128 stands for zero in the data rows.
Every row has a hidden score. In each pair, how much higher is the second row's than the first's? 15 means about the same, 30 much higher and 0 much lower. The score is a weighted sum of the row's numbers plus the product of two more (or one squared), each taken from its middle value.
[126 126 114 142 108 174 119 136 132 104 114 119 155  97 118 161]
[120 157 110 108 111 127 101 124 106 141 162 113 168 131 138 163] -> 18
[105 126 138 146 141 119 108 127 104 132 105 111 104 111 108 122]
[133 122 112 157  94 139 120 146 137 130 109 111 118 137 128 154] -> 19
[151 124 156 116 151 116 136 137 152 127 133 157 131 144 124  96]
[145 135 126 112 139 121 120 130 127 133 154 163 134 145 123 120] -> 10
[105 123 108 169 105 151 131 123 128 130 107 112 132 111 132 147]
[ 78 163 125 125  87 120  83 126  79 159 117 103 132 132 113 151] -> 14
[145 135 136 117 148 123 149 135 173  91 132 140 142 127 138 108]
[108 120 117 132 100 113 102 101  82 119  94 102 115 106  99 139] -> 10
[102 138 106 116  90 108  96 108  97 114 110  96 113 110 101 135]
[120 154 132 105 116 151 109 148 100 173 155 101 174 135 139 156] -> 13
[ 95 127 118 124  85 163  97 144 139 115 108 100 138 128 121 152]
[130 164 109  92 119 134 113 120  96 147 157 111 176 125 156 161] -> 17
[108  91 120 184 136 149 142 135 159 111  94 132  93 144 119 102]
[157 154 105 100  98 141 109 123  93 129 160 100 145 119 152 148] -> 12
[119 114 155 144 154 113 118 108 144 135  99 125  74 106  98  89]
[160 132 145 126 158 138 153 129 163  98 146 136 143 113 156 108] -> 14
[132 171 109  93 120 134 125 151 106 145 156 124 156 133 152 163]
[111 171 123 112 120 143 118 137 149 152 137 146 145 146 106 121] -> 12
[179  90 127 143 148  91 163 121 142 139 149 164 111 110 140 124]
[146  69 129 175 137 127 159 121 167  89 101 135  90 112 133 102] -> 20
[116 124 117 115 107 128 103 108 111 125  95  84 101 114 106 129]
[ 91 159  98 121 119 138 107 114 110 151 111  92 158  90 135 154] -> 14
[118 153 124 101 127 133 110 151 120 151 147 108 168 142 136 162]
[148  98 139 146 133 136 141 138 149  92  95 141 111 143 118 102] -> 12
[114 119 136 125 118 102 101 115 101 137 106 113 122 127  96 117]
[142 104 159 117 161 107 155 160 155 148 151 148 127 121 147 121] -> 5
[145 152 117 112 151 137 123 139 117 151 143 124 175 127 141 151]
[121  95 143 186 140 128 127 162 148 108 103 145 112 115 120  97] -> 10
[112 123 141 131 139  74 127 116 118 108  99 123 103 115  97 104]
[134  83 148 183 161 121 149 142 159 111 109 151 106 114 117  93] -> 18
[158 130 122 114 142 163 143 112 122 136 138  88 153 135 154 158]
[144 113 147 132 127 124 118 104 116 120 101 111  94 107 107 115] -> 15
[145 142 138 105 146 123 141 129 117 141 157 136 139 111 155 150]
[138 141  71 115 120 147 131 106 139 122 154 109 139 105 154 145] -> 28
[ 73 142 129 126 105 119  74 120 103 141 111 106 130 130  87 151]
[138  85 165 182 145 136 174 125 146  90 108 144 113 102 137  99] -> 12
[175 120 121  91 147 148 172  97 118 124 150 120 125 126 163 126]
[130  77 153 173 150 121 168 133 164  99 100 152  98 123 119  78] -> 21
[113 156 116  99 119 138 115 131 128 149 167 111 164 113 136 156]
[102 128 139 128 123 104 122 100 138 121 101 140 102 123  94  96] -> 23
[106 121 144 116  95  99  94 113 105 133 111 132 111 124 103 109]
[122 130 141 122 113  97 116 108 103 139 106 104 114 120  97 115] -> 16
[110 105 142 123 119 115 121 110 114 117  89 127  97 134 107  93]
[130 145 101  97  98 121 102 136 124 122 141 124 157 143 127 154] -> 17
[145 123 124  99 132 130 133 117 129 110 154 109 133 158 156 111]
[139 129 112 101 102 138 116 113 110 138 160 129 152 127 127 163] -> 13
[130 137 137 119 132 104 135 135 182 130 147 172 117 149 115 122]
[128 168 118 112 115 135 102 139 105 149 158 119 162 149 154 168] -> 15
[124 155 112 104 119 125 116 135 148 148 164 128 149 123 136 151]
[102 106 156 143 131  97 105 119 115 152 100 133  82 135 104 102] -> 17
[112 113 171 133 145 102 124 134 119 129  97 131 108 132  96  86]
[158 140 122 127 158 121 127 138 128 114 153 125 136 131 165 119] -> 8
[ 95 107 141 113 121 135 104 132  98 104 100 104 124 105 106 110]
[134 133 139 143 173 133 160 126 144 162 106 132 103 126 129  88] -> 17
[188 109 136 107 152 117 156 128 126 121 165 135 143 118 183 122]
[108 163 132 112 124 142 116 136 101 164 159 121 155 149 129 161] -> 18
[168  76 129 172 126 133 167 119 131  88 109 110  93  89 165 114]
[164 125 130 111 140 142 134 108 113 114 157 101 138 134 164 130] -> 13
[117 151  98 111 125 129 127 125 118 141 148 123 158 153 129 148]
[151  76 127 164 132 143 172 124 154  85 103 134  88 132 140 108] -> 13
[133 159 102 100 120 138 117 149 122 157 157  89 172 130 137 161]
[139 127 162 127 139  95 141 126 135 124 158 127 144 125 124 113] -> 17
[137 156 139 107 119 128 113 131  91 153 153 115 161 136 147 166]
[140 141 142 110 154 127 120 140 145 137 144 146 144 140 135 118] -> 19
[127 161 125  99 109 138 116 113 113 142 158 117 160 152 128 153]
[161 119 143 122 167 113 161 136 146 122 146 174 128 141 157 113] -> 11
[172 126 145 140 146 117 152 134 129 111 147 160 132 119 163 110]
[130 128 131 124 135 101 154 134 133 130 150 159 129 156 143 121] -> 14
[126  76 134 177 133 120 149 118 157  90 102 153 101 120 103 119]
[151 122 120 123 160 121 158 124 157 121 143 144 112 129 127 106] -> 16
[153 112 143 127 172 132 146 131 143 123 142 144 131 119 153 104]
[105 103 145 146 141 118 118 119 123 136 113 142 102 107 107  97] -> 14
[127 107 156 130 131 105 147 114 111 136 104 116 103 130 124 102]
[152 119 124 132 187 143 135 138 151 133 146 138 119 118 129 101] -> 15
[112 130 106 164  91 153 108 141 130 119 115 108 134 129 122 147]
[146  71 126 197 122 113 150 133 183  88  93 166 101 104 137  95] -> 15
[115 118 136 133 137 104 129 114 135 126 102 133  92 116 101  96]
[134 120 122 118 149 151 145 111 166 126 141 146 123 136 117 108] -> 13
[129 106 145 132 122 126 116 121  93 118 116  92 115  93 135 119]
[116 132 130 160 105 142  86 139 105 109 109 136 130 138 123 151] -> 23
[ 96 178 143 128 108 138 121 112  91 177 105  92 133 128 136 149]
[132 149  96 100 115 129 121 132 117 155 152 133 160 144 130 145] -> 28
[119 149 130 115 125 139 120 138  96 130 153 109 180 137 135 162]
[111 155 108 104 107 140 135 121 129 144 156 101 180 144 118 176] -> 3
[133 143 123 109 132 129 129 152 142 129 149 134 130 153 149 126]
[136  77 132 192 171 127 153 121 159  98  94 143  85 110 129  94] -> 12
[138 144 121 116 132 140 127 131 130 132 144 132 145 116 143 128]
[114 126 127 158  79 153 103 146 115 130 106 123 134 150 130 157] -> 16
[154 112 143 131 183 107 145 118 186 134 149 165 113 126 161 106]
[115  99 174 141 133  97 126 122  96 128 118  94 108 122 129 107] -> 9
[143 103 123 108 144 108 155 123 139 116 136 139 112 127 134 107]
[108 117 131 121  95 134 105  89 105 105 106  96 106 119 105 130] -> 27
[ 99 127 115 106  73 106  91 106 106 140 106 110 117 127  69 144]
[158 121 110 100 131 148 137 112 123 126 139  99 134 118 137 138] -> 11
[ 90 155 129 101  91 119  79 123 100 149 114  96 121 124  95 144]
[139 138 138 135 145 149 115 150 123 158 127 126 125 124 149 129] -> 12
[108  84 126 157 110 144 135 119 161  89 107 133 124  88 138 120]
[104 130 113 157  92 150  98 138 121 116 100 107 143 115 122 160] -> 19
[139  83 117 180 107 121 157 112 154  83  95 163  94 109 115 112]
[119 124 140 140 104 101  95 142 109 140  90 134  99 142  73 112] -> 12
[ 93 119 154 138 122  94 119 147 141 142  82 169  95 161  72  91]
[122 155 110 104 118 141 105 152 101 150 151 114 153 126 142 164] -> 11
[164 113 136 115 150 107 156 142 125 120 148 151 141 139 133 116]
[131 113 149 134 131  91 122 125 114 106 106 114 108 108 141 119] -> 15
[118 154 110  89 104 148 126 143 127 147 157 101 157 117 140 162]
[151 127 144 153 169 140 166 135 121 161 112 143  77 133 144  96] -> 21
[131 121 125 109 155 122 141 144 165 126 137 160 125 140 119 114]
[101 116 165 148 127 108 134 122 137  97  91 129 111 106  98  99] -> 22
[ 78 150 125 113  90 130  78 116 115 128 103 114 118 109  94 133]
[140 135 129 130 173 115 150 158 155 138 137 149 133 139 158 112] -> 11
[148 119 121 129 138 143 137 130 162 139 135 148 123 123 132 124]
[136 146  98 100 119 133 131 119 101 147 154 128 138 134 120 144] -> 15
[ 95 155 130 116  97 113  70 138  75 138 105  90 136 121  92 144]
[ 81 156 119 113  91 118  61 129  92 152 104 119 136 111  93 141] -> 13
[103 121 125 166  92 163 109 130 128 118 105 107 137 121 121 149]
[117 158 120  97 104 148 122 134 103 156 159 114 161 145 121 163] -> 11
[140 157 104  99 130 147 112 127 112 146 159 101 160 118 119 150]
[128 141 112 169 104 140 110 149 120 130 110 111 124 135 136 148] -> 20
[ 73 164 136 121  93 108  76 116  85 163 114 101 145 123  97 143]
[167 116 119 106 136 133 142 124 119  99 153 117 148 115 174 138] -> 6
[142 121 140 142 146 101 147 159 152 137 148 136 143 138 158 109]
[119 150  90 103 113 143 128 137 125 134 149 113 148 124 135 156] -> 12
[134 138 140 108 132 125 130 124 133 131 156 131 141 133 144 145]
[ 95 125 158 159 132 124 105 104  97 149 105 127 102 126 109 101] -> 19
[150 132 120 109 116 116 123 130 117 125 148 122 149 135 131 155]
[167 148 107 122 106 132 153 119 136 110 141 113 152 121 147 133] -> 17
[131 137 121 141 132 131 156 113 122 154 113 134  88 132 138 122]
[ 93 113 150 147 148  95 107 107 133 130  95 140 104 128 110  95] -> 8
[ 85 116 156 142 151  91 124 126 141 133  93 140  88 110  87  87]
[104 131 149 142 118  90 130 121 122 120 100 164  89 140  79  74] -> 18
[114 101 128 199 125 107 124 167 137 136 106 170 107 112 132 129]
[136 143 128 108 110 144 121 140 124 139 157 108 158 138 128 157] -> 9
[119 110 133 144 150 104 125 132 122 121  81 149 100 116 104  96]
[132 159 128 102 113 156 122 137 110 157 153 110 160 124 128 169] -> 11
[157 125 120 116 146 122 136 134 155 112 132 137 126 122 134 125]
[105 108 151 141 137  97 127 133 127 130 102 129  97 114  96  92] -> 15
[ 99 170 129 115 137 157 117 132  99 188 131 123 134 129 122 143]
[140 119 166 134 177 115 183 132 102 158 127 157  94 133 157  97] -> 17
[139 115 136 125 157 104 177 118 168 125 139 162 109 129 157  97]
[135 167 127 116 123 140 102 146 107 138 147 111 137 135 140 163] -> 15
[164 112 142 128 159 117 165 123 150 133 143 157 122 121 141 117]
[160 111 127 147 172 112 157 131 170 114 142 161 105 127 152 100] -> 22
[ 82 141 146 136 104  99 104 150 124 128  94 129  95 143  82 103]
[126 165 134  96 112 147  98 135  95 139 153 119 163 135 122 159] -> 14
[127 141 131 122 127 124 136 121 137 141 161 156 140 132 133 144]
[139 138 105 110 136 128 110 139 143 132 146 143 132 157 131 147] -> 19
[127 149 124  86 112 139 104 136 111 146 157 103 178 144 159 160]
[118 168 126 105  97 142 113 120 102 137 166 133 162 137 137 176] -> 6
[132 144 142 116 114 107 123 116 127 157 156 136 153 109 125 145]
[147 158 115  86 103 146 116 123 120 144 151 118 144 132 135 155] -> 26
[127 174  95 102 101 156 116 134  96 150 158 107 161 129 158 158]
[107 124 128 163  85 149 103 144 131 130 111 109 125 108 123 161] -> 11
[114 132 143 138 182 151 154 145 148 177 121 140  97 136 142  91]
[135  81 153 195 170 136 140 127 168  86  87 150  92 105 142 108] -> 22
[155 104 119 142 147 128 156 126 158 124 141 165 109 133 146 113]
[126 157  98 115 123 141 118 140 119 162 154 106 168 120 128 170] -> 14
[146  99 139 135 140 118 128 109 105 120 105 123 101 103 111 109]
[102 129 172 145 138  99 101 135 137 134  96 142 108 128  90 101] -> 22
[126 165 106 124 124 120  93 147 101 156 166 132 169 145 128 165]
[161 117 116 125 131 108 160 130 129 118 134 127 126 116 152 133] -> 6
[121 154 113  99 103 141  96 132 102 155 161 107 172 138 159 160]
[ 74 148 117  99  95 108  81 128  94 155 123  88 120 120  94 142] -> 15
[100 176 120 131 116 132 119 150  81 196 126 102 134 149 127 159]
[113 122  99 157  93 149  98 138 108 122 112 110 133 117 128 147] -> 19
[ 88 179 115 132 132 143 103 132  82 202 127 121 124 143 117 144]
[101 115 160 155 141 101 125 133 138 141  98 132 107 132  92 102] -> 18
[132 126 143 128 182 131 162 129 140 129 149 164 132 142 124 107]
[124 154 123 115 119 140 121 147 112 144 156 114 157 128 140 160] -> 8
[140 135 135 113 120 134 137 120 147 114 150 119 149 135 159 141]
[107 105 158 139 121  91 121 118 137 122 109 146 106  98  83  83] -> 13
[138  91 163 160 127 149 168 137 164  94  96 163 102 118 121  96]
[119 152 111 103 103 130  96 116 106 156 162 106 169 119 142 169] -> 20
[ 97 122 154 136 124 109 118 105 141 116  87 124  82 117  78 107]
[140  99 168 177 150 139 132 167 163  89  94 173  88 144 113  93] -> 12
[123 130 123 135 154 137 171 116 135 127 100 138  93 140 110  83]
[133 163 134 115 119 143  93 137 102 139 154 111 148 137 132 163] -> 14
[149 135 131 117 129 129 134 103 113 133 155 122 134 129 134 136]
[134 117 121 114 125 119 124  95 109  94 105 112 109  91 136 111] -> 15
[143  64 130 156 115 135 151 140 143  92  99 133  95 114 158 115]
[ 59 160 142 116  89 105  89 135 113 157 113 128 114 141  77 138] -> 16
[173 120 128 138 166 123 155 137 159 123 127 158  95 136 158 107]
[133 140 110  97 107 137  99 135  95 135 150 121 160 138 138 162] -> 6
[152 122 140 134 179 110 146 129 164 116 139 165 121 135 147 107]
[118 159 115 108 118 152 115 139 122 132 156  89 152 143 132 164] -> 16
[ 92 129 125 160 107 161  95 151 130 134 104 114 133 114 137 161]
[153 114 147 120 159 119 168 137 152 133 125 156 116 132 146  93] -> 10
[121 161 118  96 114 137 120 119 118 122 160 118 155 136 145 146]
[102 111 110 154  90 176 110 119 116 114 111 105 128 124 122 144] -> 14
[148 124 149 127 147 122 151 124 154 113 141 145 131 133 139 106]
[108 163 127 112 124 132 111 127 114 141 156 129 160 142 124 165] -> 16
[192  68 131 182 128 135 150 131 137  93 100 111  88 105 161 112]
[125 112 112 159  83 142 104 132 137 110 106 114 127 134 111 150] -> 18
[161  97 154 108 159 130 173 136 137 133 142 128 133 123 162 128]
[166 121 149 115 150 126 174 120 152 103 156 163 128 125 146 107] -> 19
[123  97 139 151 106 138 119 149 163 116  98 124 108 130 134 114]
[120 104 136 146 136 124 128  73  70 128 120 119 102  98 131 116] -> 14
[128  94 126 187 154 153 135 126 169 105  95 136  97 107 137 100]
[118 161 113 104 118 144 116 132  88 149 153 109 167 125 147 159] -> 12
[152 130  97 110 126 147 147 110 121 115 143 106 156 126 147 143]
[126 137 136 123 128 136 125 151 175 123 139 138 120 147 120 130] -> 18
[121  92 131 166 136 140 144 144 168 102  93 137 102 121 117 101]
[119 120  87 172  86 181 134 112 135 112  86 123 116 140 115 136] -> 20
[165 102 129 128 174 123 166 121 132 125 143 156 140 123 159 112]
[ 84 149 133 130 112 104  94 129  66 158 108 105 128 129  97 157] -> 21
[135 141  92  89 110 142 118 138 100 140 150 100 163 151 118 161]
[150  85 150 186 172 140 160 144 174 106 105 148  94 127 116  77] -> 23
[171  62 135 181 133 141 180 122 151  92  95 135  81  99 158 105]
[159  83 119 184 136 139 176 131 145  85  98 116 101 117 141 106] -> 11
[ 84 122 144 124 110  85 104 132 142 123 101 158  94 141  82 110]
[133 142 102  84 114 124 132 123 121 125 148 107 144 132 122 161] -> 8
[108 116 143 144 141  92 116 133 124 112 104 157  97 111 109 100]
[156 127 119 118 127 135 145 116 139 120 149 119 136 126 140 130] -> 14
[116 112 147 143 130 115 124 135 111 137  97 136  81 112 110  93]
[ 99 135 161 147 135 109  98 129 124 128  92 136 108 114  91 105] -> 20
[113 119 151 145 119  87 107 147 112 125  97 122  88 118 112 117]
[142 134 133 123 159 120 152 130 165 124 152 142 139 129 148 107] -> 12
[159 130 114 114 128 138 132 102 129 126 138 116 164 134 134 151]
[108 115 142 148 147  83 108 132 137 123  95 156  95 138 100  88] -> 9
[167 134 105 106 132 139 135 107 117 118 141 109 140 128 156 141]
[ 77 174 144 121  85 117  74 122  80 142 112  90 133 124  98 139] -> 15
[ 97 116 143 156 137  97 121 120 146 131  95 166 100 126 106  88]
[159 136 131 112 147 123 166 126 150 112 133 133 155 131 140 114] -> 19
[ 80 134 141 117  85  99  91 121 100 145 107 111 119 134  94 129]
[168  99 145 116 148  91 159 118 161 109 141 173 128 139 160 118] -> 11
[152 135 102 117 139 137 115 109 130 140 151 152 119 150 137 143]
[126 157 122 114 118 144 108 121 113 152 164 123 164 142 149 165] -> 10
[101 145  98 126 135 134 134 107 113 142 106  94 149 100 119 136]
[ 81 117 164 143 141  91 128 155 120 141 110 148  87 130 107  98] -> 12
[ 82 109 153 135 125  93 101 112 119 133 113 123 110 110  89 110]
[156 101 140 133 187 124 178 133 138 105 147 138 122 122 166 111] -> 5
[133 138 102  97 111 146 134 117 133 130 137 122 138 143 117 143]
[127 112 151 189 128 120 137 184 140 102  92 151 106 127 112 104] -> 20
[148 137 105 112 114 145 131  92 113 134 149 110 156 150 124 151]
[129 142 118 108 101 145 112 136 107 143 157 113 149 148 116 162] -> 8
[137 166 128 114 113 133 109 143 115 151 151 107 162 130 132 164]
[117 120 106 160 100 155 118 114 128 108 111 124 127 117 116 151] -> 23
[167 106 114 118 144 148 161  99 134 102 141 113 139 134 133 130]
[ 94 138 111 121  87 130 111  98 111 141 101 114 114 104 107 124] -> 19
[123 154 125 108 121 143 106 134  99 142 148 107 160 134 113 159]
[117 142 108 110 105 140 104 133 102 137 161 109 176 134 140 164] -> 15
[109 133 126 154  87 127 115 140 126  93 113 109 133 138 121 154]
[109 176 138 115 116 138 113 123 107 136 162 103 155 125 139 159] -> 1
[122 153 129 119 130 125 142 146 160 136 142 158 134 144 121 120]
[137 127 143 126 144 116 145 124 124 134 164 127 142  90 143 140] -> 9
[ 84 131 160 121 117 106 116 120 131 117 101 140  94 105  92 100]
[134 132 112  97 133 138 153 106  99 134 161 100 154 128 152 141] -> 15
[104  94  90 146  89 137 139 121 152  98 104 117 109 133 115 143]
[106 109 151 145 150 101 123 125 131 106  99 143  82 108 112  87] -> 12
[165 129 116 132 138 126 133 122 125 145 151 127 134 117 158 131]
[152 121 131 112 148 137 145 116 130 123 145 114 139 128 136 119] -> 17
[ 94 132 109 128  88 133 103  97 103 116 105  94 107 124  98 121]
[164 108 132 128 173 104 177 133 132 112 151 156 130 117 140  97] -> 8
[ 77 149 142 120  83 116  79 133  81 147 122 103 137 131 112 147]
[ 94 125 109 137  91 135  96 106 104 127 103 104 118 121  96 116] -> 19
[136  70 125 182 127 124 168 124 170 107 118 141 101 100 133 103]
[ 78 142 130 119  87 123  69 118  76 139 114 101 138 123  94 149] -> 20
[128 164  99 106 100 138 128 120 109 138 161 120 155 111 130 161]
[ 96 141 150 122 101  79 101 121 112 144  88 132 113 127  83 112] -> 21
[116  91 176 146 105  85 128 104 105 119 102 130  93  94 113 102]
[109 134 117 160  89 131 138 157 122 104 111 124 135 137 116 144] -> 26
[143 115 133 151 158 126 157 132 170 121 132 180 113 137 129 106]
[142 122 115 121 147 127 142 117 147 130 135 148 129 137 138 117] -> 12
[151 112 152 124 165 120 156 132 136 114 160 138 147 114 161 108]
[113 130 119 154  92 145 130 158 120 135 102 116 123 110 108 161] -> 6
[153 130 155 110 143 120 149 144 137 111 150 164 136 136 131 120]
[137  69 153 177 150 134 150 130 172  84 102 155  95  92 141  91] -> 15
[123 112 113 163 114 126 133 148 160 107 102 146  98 134 113 115]
[144 116 161 142 143 101 144 145 147 125 141 153 127 133 128 106] -> 9
[138 144 122 116 108 131 116 139 127 139 152 145 142 147 133 152]
[137 153 116 102 112 146  89 150 111 135 154 119 152 134 134 158] -> 16
[165 132 101 103 123 134 131 114 156 118 147 135 130 135 133 145]
[133  99 146 143 136 113 140 100 133 104  90 132  90  98 137  88] -> 11
[108 118 130 125 106  95 112 110  97 131 106 109 116 109  96 130]
[128  82 129 176 114 119 153 121 183  92  99 141  95 123 102  92] -> 18
[102 128 117 117 101 103 104 110 105 127 100 112 110 125 114 128]
[145 112 144 122 161 117 150 113 157 140 140 166 110 137 135 101] -> 12
[139  95  88 145 103 128 129 125 148  92 112 115 113 113 123 128]
[181  63 147 181 139 151 189 129 143  86 110 132  82  94 182 112] -> 19
[137 124 125 132 139 114 157 126 161 133 148 152 148 133 142 122]
[130 129 138 107 143 106 133 109 140 138 155 149 140 118 123 124] -> 12
